In the data rows, 500 means zero.
Two rows play each game, the first against the second. How much does the first row win by? 15 is about a draw, 30 a big win and 0 a big loss. Wins can go round in a circle: one row can beat a second, the second a third and the third the first. Each row has two weighted sums of its numbers, A and B, taken from their middle values. A row wins by its A times the other's B, less its B times the other's A.
[437. 507. 364. 509. 394. 531. 379. 264. 528. 650. 721. 564. 613. 399. 517. 608.]
[337. 529. 431. 375. 539. 313. 487. 383. 595. 647. 471. 826. 500. 537. 617. 523.] -> 15
[454. 498. 538. 618. 577. 674. 593. 614. 459. 471. 451. 479. 376. 387. 436. 432.]
[474. 350. 479. 698. 560. 323. 462. 402. 647. 656. 693. 364. 537. 401. 511. 545.] -> 17
[421. 484. 400. 451. 607. 603. 646. 463. 512. 468. 651. 176. 477. 529. 581. 443.]
[478. 445. 357. 387. 513. 569. 490. 192. 608. 739. 617. 648. 485. 565. 430. 474.] -> 11
[492. 325. 604. 425. 365. 471. 408. 398. 501. 577. 452. 652. 719. 435. 557. 619.]
[731. 588. 580. 560. 516. 461. 449. 462. 460. 455. 414. 447. 441. 426. 459. 434.] -> 16
[438. 438. 114. 578. 372. 561. 461. 549. 584. 597. 798. 510. 469. 489. 509. 548.]
[444. 465. 394. 241. 454. 503. 669. 452. 656. 650. 533. 620. 538. 491. 470. 357.] -> 17
[404. 565. 517. 616. 418. 423. 509. 525. 716. 573. 640. 524. 436. 388. 419. 403.]
[429. 463. 478. 621. 634. 642. 708. 613. 467. 403. 342. 499. 411. 414. 454. 451.] -> 14
[511. 519. 657. 288. 685. 535. 414. 430. 537. 555. 598. 459. 398. 459. 598. 352.]
[288. 506. 537. 505. 521. 453. 508. 289. 469. 533. 540. 620. 605. 476. 585. 664.] -> 21
[419. 490. 392. 379. 345. 428. 500. 410. 486. 410. 384. 610. 553. 580. 680. 820.]
[583. 485. 420. 308. 275. 526. 433. 501. 483. 231. 351. 571. 573. 750. 679. 602.] -> 24
[472. 535. 378. 590. 535. 659. 620. 656. 505. 385. 609. 362. 385. 487. 396. 429.]
[394. 299. 458. 456. 437. 503. 513. 438. 677. 592. 733. 397. 543. 543. 535. 520.] -> 12
[435. 564. 430. 538. 293. 515. 523. 179. 605. 487. 647. 454. 586. 793. 473. 427.]
[697. 625. 614. 603. 556. 459. 444. 446. 465. 423. 420. 436. 436. 405. 457. 421.] -> 14
[463. 496. 558. 717. 262. 428. 384. 703. 488. 626. 522. 628. 454. 404. 560. 460.]
[748. 572. 575. 517. 494. 455. 460. 451. 461. 441. 436. 470. 458. 432. 447. 453.] -> 15
[396. 424. 359. 545. 275. 440. 501. 504. 409. 296. 491. 752. 681. 767. 608. 625.]
[431. 496. 593. 469. 549. 601. 619. 700. 433. 557. 387. 413. 509. 504. 403. 406.] -> 17
[442. 439. 776. 268. 525. 566. 535. 586. 513. 511. 504. 450. 567. 424. 501. 412.]
[377. 471. 381. 591. 514. 521. 586. 755. 533. 614. 639. 441. 453. 409. 454. 402.] -> 15
[455. 367. 420. 473. 418. 569. 595. 731. 552. 554. 723. 447. 494. 469. 384. 449.]
[420. 384. 559. 349. 293. 503. 556. 467. 409. 413. 486. 711. 637. 597. 520. 737.] -> 12
[435. 380. 539. 532. 690. 630. 593. 501. 548. 511. 463. 455. 329. 498. 577. 367.]
[495. 518. 541. 546. 473. 644. 655. 694. 420. 345. 382. 460. 500. 433. 395. 477.] -> 15
[761. 553. 553. 516. 472. 460. 468. 460. 466. 427. 430. 461. 459. 463. 458. 448.]
[415. 443. 460. 391. 520. 654. 639. 719. 466. 475. 508. 483. 451. 498. 519. 385.] -> 15
[493. 419. 540. 341. 314. 586. 419. 485. 430. 433. 454. 493. 522. 670. 550. 784.]
[509. 455. 402. 348. 507. 461. 415. 431. 470. 393. 373. 414. 581. 545. 723. 777.] -> 14
[478. 503. 331. 527. 340. 337. 613. 753. 659. 647. 327. 581. 407. 567. 436. 508.]
[452. 443. 613. 576. 468. 645. 621. 673. 446. 497. 422. 498. 460. 463. 422. 387.] -> 10
[495. 369. 517. 357. 426. 395. 344. 672. 442. 616. 532. 526. 650. 722. 594. 456.]
[724. 590. 603. 543. 521. 465. 464. 441. 441. 456. 424. 452. 456. 428. 451. 432.] -> 15
[391. 611. 360. 547. 381. 450. 511. 352. 421. 404. 349. 513. 541. 676. 678. 721.]
[433. 489. 570. 595. 700. 619. 566. 612. 501. 507. 420. 371. 484. 360. 434. 385.] -> 21
[435. 418. 531. 550. 649. 680. 644. 607. 455. 434. 389. 478. 425. 426. 481. 437.]
[452. 387. 600. 401. 385. 420. 443. 510. 547. 422. 346. 490. 523. 529. 747. 704.] -> 19
[487. 603. 526. 556. 741. 568. 582. 528. 444. 373. 380. 381. 584. 328. 471. 382.]
[659. 648. 639. 620. 603. 461. 441. 435. 442. 422. 401. 405. 429. 396. 467. 458.] -> 16
[765. 551. 528. 504. 474. 453. 473. 467. 470. 444. 439. 450. 457. 463. 461. 449.]
[417. 304. 501. 479. 283. 435. 543. 614. 482. 379. 540. 601. 598. 701. 702. 491.] -> 16
[509. 655. 389. 567. 480. 378. 556. 120. 612. 465. 501. 654. 358. 590. 621. 448.]
[465. 516. 403. 467. 417. 364. 338. 332. 491. 436. 492. 541. 516. 690. 693. 785.] -> 20
[520. 459. 307. 661. 326. 588. 443. 577. 603. 653. 508. 600. 468. 493. 318. 509.]
[410. 371. 427. 423. 450. 446. 494. 381. 494. 442. 400. 608. 509. 586. 720. 792.] -> 7
[401. 551. 505. 557. 444. 656. 504. 627. 519. 427. 628. 581. 420. 322. 434. 488.]
[421. 486. 425. 302. 364. 478. 389. 454. 508. 355. 517. 614. 504. 632. 698. 772.] -> 14
[436. 598. 29. 545. 567. 434. 332. 440. 550. 558. 462. 793. 603. 635. 519. 508.]
[560. 620. 712. 630. 601. 557. 429. 408. 421. 462. 455. 353. 437. 411. 475. 456.] -> 12
[454. 450. 586. 467. 495. 345. 439. 408. 558. 750. 799. 528. 445. 425. 496. 530.]
[460. 541. 147. 510. 533. 504. 460. 580. 581. 712. 479. 554. 541. 340. 404. 609.] -> 10
[435. 525. 561. 493. 421. 271. 327. 541. 521. 531. 398. 430. 633. 658. 584. 702.]
[700. 605. 597. 599. 568. 470. 469. 424. 421. 461. 412. 421. 448. 412. 443. 462.] -> 14
[697. 611. 618. 571. 526. 458. 455. 438. 456. 477. 445. 437. 456. 373. 448. 440.]
[429. 340. 425. 265. 456. 506. 524. 494. 659. 449. 706. 698. 574. 489. 611. 375.] -> 14
[466. 492. 478. 434. 442. 703. 610. 675. 521. 472. 389. 465. 400. 484. 451. 452.]
[456. 480. 403. 526. 556. 676. 651. 691. 471. 475. 415. 400. 458. 463. 419. 440.] -> 15
[586. 453. 526. 527. 362. 483. 271. 413. 633. 574. 596. 379. 639. 531. 441. 514.]
[759. 557. 539. 519. 501. 452. 459. 462. 464. 444. 448. 454. 449. 443. 463. 452.] -> 18
[446. 566. 381. 279. 411. 407. 446. 694. 611. 612. 686. 435. 397. 460. 545. 598.]
[368. 422. 462. 375. 671. 399. 499. 639. 450. 664. 525. 715. 335. 553. 593. 570.] -> 23
[401. 551. 542. 482. 459. 498. 739. 634. 558. 526. 359. 360. 410. 492. 537. 406.]
[402. 421. 449. 394. 555. 578. 604. 588. 570. 588. 735. 546. 382. 424. 485. 387.] -> 13
[762. 541. 540. 509. 470. 466. 451. 466. 481. 451. 450. 460. 447. 451. 457. 452.]
[710. 602. 632. 559. 524. 459. 458. 458. 450. 448. 440. 430. 436. 443. 452. 415.] -> 15
[417. 497. 546. 341. 453. 605. 645. 728. 494. 411. 496. 592. 441. 434. 375. 570.]
[393. 585. 656. 377. 462. 355. 371. 276. 623. 548. 463. 710. 602. 703. 481. 476.] -> 8
[411. 509. 463. 394. 514. 494. 307. 390. 478. 468. 386. 479. 625. 606. 679. 712.]
[409. 460. 507. 622. 334. 674. 491. 685. 582. 483. 484. 457. 433. 476. 445. 483.] -> 12
[509. 651. 735. 709. 656. 468. 464. 449. 460. 378. 441. 492. 465. 329. 428. 439.]
[471. 576. 372. 388. 250. 573. 492. 321. 628. 647. 514. 397. 567. 560. 488. 548.] -> 16
[448. 521. 531. 598. 741. 586. 657. 432. 402. 513. 406. 394. 448. 347. 489. 500.]
[760. 553. 546. 517. 495. 455. 454. 460. 466. 449. 429. 461. 444. 459. 470. 443.] -> 14
[445. 513. 509. 596. 423. 416. 535. 398. 507. 709. 506. 576. 681. 333. 374. 545.]
[520. 511. 517. 312. 636. 395. 438. 522. 632. 648. 635. 330. 605. 458. 374. 460.] -> 21
[470. 529. 515. 351. 522. 374. 386. 404. 600. 667. 505. 441. 442. 506. 475. 791.]
[446. 456. 669. 411. 497. 452. 404. 371. 491. 429. 438. 465. 477. 481. 712. 744.] -> 24
[443. 467. 460. 388. 384. 544. 313. 554. 409. 507. 435. 721. 625. 497. 572. 698.]
[512. 452. 473. 529. 346. 634. 636. 658. 516. 566. 472. 438. 443. 382. 481. 401.] -> 10
[461. 490. 521. 536. 492. 618. 604. 787. 481. 441. 512. 386. 462. 436. 424. 390.]
[595. 630. 665. 668. 625. 512. 464. 456. 425. 482. 366. 373. 461. 449. 410. 414.] -> 15
[375. 674. 639. 518. 445. 473. 538. 479. 631. 405. 560. 280. 467. 477. 489. 497.]
[763. 546. 531. 497. 487. 464. 464. 480. 461. 439. 441. 458. 453. 445. 465. 460.] -> 17
[436. 389. 363. 524. 193. 496. 522. 402. 496. 566. 491. 529. 558. 875. 505. 674.]
[400. 510. 657. 653. 501. 512. 508. 719. 508. 475. 662. 368. 400. 460. 375. 498.] -> 18
[438. 512. 364. 392. 359. 483. 413. 417. 487. 363. 426. 622. 498. 598. 726. 774.]
[388. 511. 293. 578. 592. 605. 647. 697. 452. 488. 577. 513. 497. 433. 418. 408.] -> 15
[690. 619. 640. 589. 542. 438. 455. 466. 465. 461. 445. 433. 428. 400. 449. 414.]
[507. 567. 345. 312. 291. 464. 506. 286. 521. 548. 440. 444. 602. 563. 687. 643.] -> 16
[352. 457. 493. 305. 520. 613. 519. 421. 595. 447. 617. 562. 416. 448. 516. 707.]
[712. 602. 616. 572. 514. 470. 464. 434. 450. 444. 443. 419. 446. 429. 454. 428.] -> 15
[523. 507. 506. 415. 426. 564. 635. 633. 529. 487. 583. 343. 346. 501. 589. 334.]
[716. 586. 624. 597. 509. 474. 449. 446. 455. 431. 448. 430. 437. 421. 440. 450.] -> 15
[595. 595. 746. 668. 626. 521. 483. 369. 456. 400. 329. 421. 500. 416. 423. 419.]
[478. 428. 281. 703. 350. 464. 549. 652. 478. 498. 832. 515. 335. 517. 455. 630.] -> 11
[510. 608. 386. 349. 559. 316. 373. 478. 606. 400. 705. 810. 486. 304. 554. 564.]
[767. 533. 532. 494. 467. 462. 454. 471. 460. 447. 441. 462. 467. 465. 471. 456.] -> 16
[423. 453. 490. 518. 354. 426. 315. 479. 529. 683. 259. 632. 569. 728. 637. 546.]
[409. 465. 482. 448. 556. 627. 656. 730. 485. 514. 431. 364. 462. 489. 419. 486.] -> 11
[364. 514. 449. 349. 415. 450. 425. 435. 418. 447. 418. 729. 591. 633. 679. 699.]
[479. 478. 717. 527. 448. 470. 546. 554. 433. 699. 436. 473. 391. 408. 591. 433.] -> 15
[445. 446. 516. 483. 615. 638. 697. 594. 440. 521. 437. 487. 461. 390. 450. 416.]
[764. 548. 530. 509. 482. 459. 465. 455. 473. 431. 446. 447. 469. 436. 466. 457.] -> 14
[474. 461. 634. 437. 240. 405. 563. 483. 549. 530. 806. 608. 568. 533. 486. 339.]
[486. 530. 341. 378. 424. 489. 344. 546. 623. 732. 523. 375. 572. 577. 561. 402.] -> 18
[403. 608. 459. 682. 763. 599. 553. 556. 488. 408. 418. 442. 436. 381. 419. 441.]
[770. 537. 520. 500. 484. 463. 479. 451. 465. 439. 429. 457. 458. 458. 465. 463.] -> 16
[367. 538. 513. 503. 577. 635. 671. 582. 453. 500. 443. 400. 473. 468. 463. 442.]
[449. 497. 578. 504. 704. 649. 613. 510. 460. 489. 433. 466. 443. 403. 487. 343.] -> 15
[363. 620. 499. 571. 413. 350. 435. 428. 543. 587. 676. 536. 397. 693. 412. 668.]
[454. 512. 514. 557. 329. 663. 570. 611. 502. 549. 490. 486. 497. 358. 443. 438.] -> 20
[483. 449. 609. 367. 335. 418. 585. 422. 358. 440. 493. 708. 440. 768. 687. 511.]
[443. 436. 486. 518. 659. 592. 471. 583. 647. 368. 655. 267. 374. 699. 381. 487.] -> 2
[574. 653. 652. 650. 705. 448. 486. 506. 442. 403. 476. 446. 443. 356. 415. 394.]
[502. 552. 491. 253. 384. 436. 327. 389. 625. 721. 613. 619. 461. 614. 477. 531.] -> 16
[470. 343. 632. 502. 501. 419. 504. 408. 520. 560. 787. 260. 636. 594. 525. 436.]
[440. 487. 457. 387. 523. 405. 434. 357. 483. 495. 384. 462. 507. 607. 631. 866.] -> 17
[474. 441. 420. 539. 442. 685. 676. 643. 520. 471. 419. 364. 463. 469. 433. 463.]
[445. 528. 610. 478. 514. 413. 496. 530. 560. 449. 769. 316. 466. 253. 577. 594.] -> 12
[724. 596. 596. 582. 528. 462. 474. 418. 451. 429. 430. 427. 449. 428. 446. 445.]
[558. 521. 562. 418. 339. 484. 420. 599. 426. 637. 755. 443. 359. 547. 485. 532.] -> 15
[435. 502. 450. 556. 492. 608. 595. 802. 529. 442. 514. 352. 418. 380. 461. 468.]
[492. 378. 414. 463. 441. 482. 332. 418. 466. 422. 382. 674. 572. 545. 672. 793.] -> 11
[749. 572. 557. 539. 473. 463. 462. 465. 458. 446. 417. 454. 441. 460. 463. 446.]
[397. 328. 275. 617. 337. 543. 573. 339. 436. 513. 675. 599. 561. 715. 556. 634.] -> 16
[394. 342. 435. 390. 422. 424. 459. 477. 440. 440. 467. 637. 631. 687. 643. 764.]
[543. 589. 675. 655. 673. 538. 503. 455. 471. 467. 357. 252. 478. 371. 480. 433.] -> 18
[471. 362. 615. 668. 429. 385. 368. 684. 535. 489. 689. 667. 291. 635. 550. 468.]
[363. 553. 395. 391. 442. 500. 467. 389. 456. 450. 398. 523. 514. 656. 634. 801.] -> 11
[518. 478. 524. 645. 467. 296. 486. 279. 449. 402. 264. 499. 601. 627. 697. 694.]
[769. 533. 521. 479. 484. 466. 472. 468. 463. 439. 439. 467. 465. 458. 462. 457.] -> 13
[455. 495. 366. 426. 623. 662. 625. 719. 505. 461. 470. 378. 419. 459. 471. 419.]
[442. 456. 548. 421. 403. 435. 436. 814. 658. 583. 545. 569. 495. 399. 406. 488.] -> 9
[457. 523. 383. 468. 205. 500. 372. 370. 465. 624. 548. 650. 633. 567. 626. 559.]
[588. 603. 769. 642. 662. 410. 506. 460. 474. 455. 360. 345. 438. 447. 466. 389.] -> 19
[452. 451. 535. 561. 494. 669. 658. 681. 451. 431. 391. 459. 481. 485. 406. 428.]
[423. 529. 578. 590. 569. 535. 580. 435. 680. 469. 454. 529. 512. 225. 402. 460.] -> 21
[390. 561. 493. 488. 483. 612. 522. 295. 652. 601. 581. 439. 382. 501. 484. 472.]
[474. 625. 517. 461. 453. 409. 498. 784. 467. 549. 639. 577. 329. 417. 465. 476.] -> 13
[644. 632. 691. 585. 532. 508. 445. 483. 434. 448. 344. 458. 443. 430. 446. 418.]
[485. 525. 691. 768. 658. 543. 519. 381. 470. 536. 481. 462. 452. 361. 415. 377.] -> 14
[420. 517. 339. 502. 457. 423. 470. 653. 451. 760. 483. 800. 454. 507. 556. 383.]
[406. 526. 445. 485. 434. 489. 358. 478. 423. 511. 518. 648. 681. 543. 691. 400.] -> 12
[438. 605. 603. 544. 762. 591. 540. 517. 489. 415. 495. 434. 442. 355. 418. 400.]
[448. 635. 495. 621. 637. 587. 628. 463. 397. 479. 473. 352. 465. 428. 483. 403.] -> 20
[707. 606. 635. 536. 521. 461. 473. 448. 437. 449. 419. 426. 469. 423. 449. 435.]
[680. 580. 630. 619. 577. 449. 434. 521. 420. 505. 438. 408. 436. 410. 426. 455.] -> 15
[443. 532. 594. 558. 780. 628. 555. 495. 464. 418. 449. 444. 478. 324. 458. 414.]
[362. 521. 378. 481. 550. 515. 291. 691. 502. 461. 612. 468. 462. 532. 660. 587.] -> 13
[724. 584. 615. 580. 505. 451. 461. 457. 452. 448. 430. 423. 454. 443. 443. 433.]
[764. 544. 524. 503. 459. 470. 470. 477. 455. 429. 467. 474. 460. 463. 458. 445.] -> 15
[382. 508. 373. 412. 443. 508. 431. 505. 677. 561. 597. 430. 703. 606. 418. 425.]
[487. 486. 457. 420. 504. 385. 343. 379. 372. 447. 572. 574. 617. 549. 678. 733.] -> 10
[518. 516. 586. 236. 485. 420. 498. 512. 695. 559. 652. 492. 542. 536. 391. 346.]
[473. 436. 486. 464. 456. 645. 639. 715. 427. 561. 419. 502. 426. 452. 485. 436.] -> 10
[399. 381. 202. 581. 415. 583. 460. 582. 632. 354. 628. 666. 669. 647. 452. 400.]
[476. 434. 434. 480. 462. 453. 297. 523. 556. 767. 473. 774. 472. 396. 568. 526.] -> 12
[459. 519. 533. 425. 539. 659. 615. 640. 490. 490. 523. 372. 411. 381. 432. 483.]
[515. 506. 364. 281. 696. 443. 521. 445. 711. 653. 338. 404. 569. 408. 460. 497.] -> 4
[391. 556. 411. 490. 386. 448. 412. 326. 376. 464. 507. 659. 626. 662. 581. 746.]
[424. 596. 632. 677. 713. 546. 515. 505. 413. 489. 440. 309. 414. 536. 501. 394.] -> 16
[428. 653. 432. 634. 724. 567. 552. 529. 396. 524. 409. 406. 441. 476. 467. 410.]
[383. 448. 345. 418. 438. 593. 600. 630. 545. 650. 575. 474. 583. 439. 402. 497.] -> 15
[387. 432. 283. 343. 531. 567. 486. 488. 531. 504. 548. 557. 689. 357. 639. 557.]
[424. 452. 554. 499. 439. 604. 716. 673. 479. 515. 426. 451. 381. 455. 464. 500.] -> 9
[761. 559. 534. 522. 487. 458. 463. 456. 458. 429. 446. 461. 463. 455. 460. 445.]
[383. 402. 319. 471. 416. 396. 499. 565. 448. 388. 474. 620. 575. 587. 712. 757.] -> 16
[396. 414. 586. 393. 503. 396. 476. 376. 533. 466. 211. 613. 491. 779. 618. 761.]
[416. 506. 558. 614. 552. 625. 650. 668. 515. 454. 348. 390. 441. 417. 440. 417.] -> 19
[384. 416. 542. 482. 379. 512. 382. 563. 387. 482. 330. 647. 634. 707. 624. 619.]
[435. 474. 359. 481. 397. 537. 695. 822. 503. 539. 507. 442. 471. 509. 436. 427.] -> 13
[690. 623. 639. 584. 538. 463. 474. 431. 442. 443. 429. 404. 419. 433. 458. 442.]
[712. 605. 616. 594. 492. 462. 449. 461. 462. 440. 420. 403. 434. 431. 458. 450.] -> 15
[405. 364. 433. 475. 403. 388. 443. 401. 497. 482. 571. 547. 560. 592. 648. 824.]
[573. 573. 413. 421. 445. 543. 399. 139. 507. 504. 682. 592. 611. 485. 563. 417.] -> 12
[379. 445. 513. 391. 485. 519. 583. 802. 578. 485. 548. 512. 381. 414. 585. 443.]
[520. 414. 574. 544. 470. 333. 635. 639. 525. 593. 597. 589. 371. 418. 331. 635.] -> 21
[470. 466. 470. 425. 450. 661. 678. 633. 487. 503. 435. 309. 463. 443. 494. 499.]
[716. 587. 630. 574. 536. 465. 467. 441. 461. 422. 412. 410. 448. 414. 469. 430.] -> 15
[493. 444. 353. 434. 499. 615. 406. 399. 390. 442. 442. 840. 514. 413. 603. 686.]
[501. 291. 477. 508. 472. 308. 330. 492. 558. 569. 731. 600. 665. 546. 526. 586.] -> 27
[758. 557. 547. 538. 483. 450. 460. 453. 459. 434. 452. 452. 460. 449. 462. 451.]
[455. 392. 481. 575. 593. 460. 452. 651. 690. 379. 496. 388. 690. 620. 338. 401.] -> 13
[556. 559. 458. 414. 430. 563. 650. 603. 501. 512. 585. 306. 423. 343. 531. 416.]
[746. 570. 573. 552. 496. 454. 464. 449. 454. 439. 427. 467. 460. 429. 458. 440.] -> 15
[463. 399. 365. 503. 513. 464. 523. 585. 492. 637. 797. 682. 528. 373. 532. 311.]
[390. 448. 653. 422. 335. 474. 349. 515. 588. 529. 637. 491. 666. 521. 444. 616.] -> 12
[426. 509. 556. 433. 574. 569. 556. 575. 495. 633. 662. 438. 421. 352. 506. 370.]
[484. 379. 489. 638. 530. 624. 559. 705. 461. 582. 454. 472. 499. 359. 428. 422.] -> 11
[445. 533. 590. 614. 560. 626. 567. 450. 376. 486. 497. 456. 553. 345. 527. 400.]
[765. 551. 527. 503. 485. 454. 461. 468. 474. 424. 439. 459. 473. 451. 471. 435.] -> 16
[490. 478. 361. 585. 448. 459. 606. 521. 568. 626. 789. 374. 508. 580. 309. 403.]
[491. 532. 468. 507. 432. 560. 434. 509. 620. 677. 545. 309. 357. 564. 563. 372.] -> 6
[761. 557. 539. 531. 495. 464. 456. 440. 468. 429. 426. 452. 461. 451. 466. 450.]
[472. 421. 510. 508. 637. 645. 701. 644. 445. 438. 392. 467. 421. 486. 454. 392.] -> 16
[464. 453. 280. 645. 450. 319. 525. 494. 516. 355. 262. 468. 584. 609. 727. 728.]
[436. 384. 398. 677. 473. 378. 397. 267. 519. 444. 327. 874. 624. 874. 529. 553.] -> 22
[767. 537. 522. 490. 470. 472. 474. 449. 472. 448. 433. 466. 446. 457. 471. 458.]
[474. 456. 284. 589. 355. 395. 435. 402. 457. 490. 289. 583. 649. 638. 624. 795.] -> 18
[416. 503. 562. 438. 532. 672. 641. 517. 486. 546. 454. 531. 440. 381. 446. 441.]
[483. 396. 392. 447. 404. 382. 423. 416. 412. 571. 470. 534. 583. 673. 597. 826.] -> 17
[421. 514. 469. 351. 521. 524. 533. 590. 577. 746. 562. 422. 458. 345. 447. 522.]
[365. 415. 490. 410. 383. 368. 721. 517. 604. 238. 667. 672. 633. 570. 535. 471.] -> 14
[489. 428. 212. 467. 842. 284. 532. 441. 619. 589. 678. 577. 518. 391. 499. 509.]
[411. 573. 572. 517. 576. 656. 614. 470. 461. 527. 352. 349. 477. 450. 464. 480.] -> 26
[538. 541. 669. 736. 644. 525. 555. 576. 435. 398. 377. 445. 433. 330. 495. 351.]
[468. 464. 379. 307. 439. 501. 425. 409. 506. 373. 422. 454. 556. 639. 638. 848.] -> 9
[318. 419. 541. 460. 549. 445. 507. 392. 588. 712. 569. 633. 402. 696. 422. 587.]
[490. 454. 584. 185. 327. 501. 542. 417. 589. 607. 732. 609. 561. 507. 438. 452.] -> 10
[402. 427. 668. 371. 758. 471. 470. 418. 422. 456. 568. 739. 553. 522. 352. 654.]
[392. 462. 711. 540. 563. 348. 339. 529. 427. 545. 462. 537. 643. 798. 483. 489.] -> 9
[473. 468. 495. 499. 567. 678. 580. 723. 507. 426. 478. 400. 375. 452. 405. 484.]
[705. 601. 608. 608. 536. 474. 455. 453. 428. 431. 447. 425. 446. 431. 440. 438.] -> 15
[426. 424. 513. 311. 366. 307. 435. 483. 573. 403. 403. 641. 574. 730. 641. 757.]
[432. 601. 631. 724. 567. 600. 575. 465. 424. 461. 402. 449. 485. 438. 378. 446.] -> 14
[761. 542. 554. 524. 486. 448. 475. 459. 468. 437. 448. 443. 463. 440. 456. 457.]
[401. 530. 425. 484. 539. 586. 561. 775. 473. 590. 526. 467. 452. 393. 412. 475.] -> 15
[502. 480. 601. 464. 492. 526. 309. 622. 706. 545. 570. 444. 421. 523. 420. 415.]
[391. 647. 384. 479. 217. 435. 497. 536. 630. 587. 574. 590. 439. 686. 420. 520.] -> 28
[438. 475. 503. 560. 693. 639. 585. 658. 424. 498. 450. 464. 397. 361. 467. 467.]
[413. 481. 550. 379. 590. 524. 413. 395. 369. 414. 448. 533. 520. 569. 631. 779.] -> 13
[413. 346. 428. 328. 281. 577. 416. 394. 646. 447. 575. 720. 562. 666. 559. 612.]
[533. 379. 249. 620. 298. 486. 472. 348. 508. 300. 454. 637. 753. 603. 650. 564.] -> 6
[453. 497. 426. 590. 647. 620. 629. 638. 474. 517. 401. 513. 515. 428. 396. 312.]
[497. 428. 194. 646. 495. 496. 616. 489. 677. 582. 697. 371. 379. 449. 422. 531.] -> 20
[467. 530. 583. 285. 513. 408. 629. 564. 464. 687. 431. 369. 484. 742. 513. 368.]
[417. 572. 433. 518. 528. 606. 591. 725. 444. 496. 560. 355. 466. 421. 408. 496.] -> 16
[721. 594. 632. 551. 488. 459. 470. 440. 454. 414. 429. 430. 482. 447. 458. 413.]
[732. 592. 596. 566. 511. 460. 464. 436. 450. 430. 411. 481. 435. 451. 446. 435.] -> 15
[714. 590. 594. 627. 522. 478. 464. 443. 437. 437. 427. 455. 428. 433. 451. 422.]
[441. 423. 531. 517. 439. 651. 673. 632. 504. 441. 522. 507. 535. 450. 369. 410.] -> 16
[758. 556. 543. 521. 485. 446. 445. 474. 457. 452. 442. 440. 462. 456. 469. 458.]
[376. 501. 467. 343. 518. 619. 442. 385. 477. 578. 481. 396. 648. 547. 612. 524.] -> 15
[769. 537. 509. 497. 485. 457. 472. 464. 467. 462. 433. 471. 464. 457. 459. 447.]
[411. 478. 453. 535. 297. 399. 588. 474. 395. 398. 488. 586. 531. 530. 650. 788.] -> 18
[444. 473. 457. 484. 603. 694. 694. 571. 425. 298. 468. 463. 484. 463. 463. 484.]
[446. 498. 367. 475. 538. 667. 669. 637. 452. 510. 449. 469. 477. 377. 492. 425.] -> 17
[769. 524. 518. 501. 465. 478. 462. 471. 462. 452. 437. 484. 446. 469. 465. 453.]
[724. 594. 608. 576. 513. 456. 450. 433. 452. 441. 427. 427. 446. 437. 471. 435.] -> 15
[734. 589. 586. 555. 498. 447. 467. 466. 458. 429. 440. 428. 450. 427. 465. 437.]
[612. 651. 566. 640. 683. 508. 457. 434. 409. 457. 396. 370. 473. 394. 470. 419.] -> 15
[456. 375. 544. 387. 459. 395. 347. 337. 547. 392. 420. 656. 611. 616. 717. 699.]
[395. 537. 323. 544. 589. 306. 438. 306. 458. 456. 477. 677. 590. 518. 677. 734.] -> 14
[575. 479. 329. 231. 554. 471. 421. 374. 463. 738. 729. 493. 528. 538. 534. 502.]
[771. 533. 514. 499. 474. 453. 458. 451. 477. 464. 450. 475. 461. 458. 458. 457.] -> 16
[396. 455. 331. 485. 362. 393. 535. 516. 534. 703. 572. 665. 728. 450. 469. 481.]
[494. 556. 296. 862. 391. 382. 540. 490. 626. 455. 640. 450. 615. 459. 419. 347.] -> 20
[734. 580. 594. 571. 501. 439. 460. 472. 448. 436. 439. 452. 446. 416. 460. 451.]
[709. 597. 641. 562. 536. 451. 463. 444. 454. 417. 448. 413. 478. 396. 447. 441.] -> 15
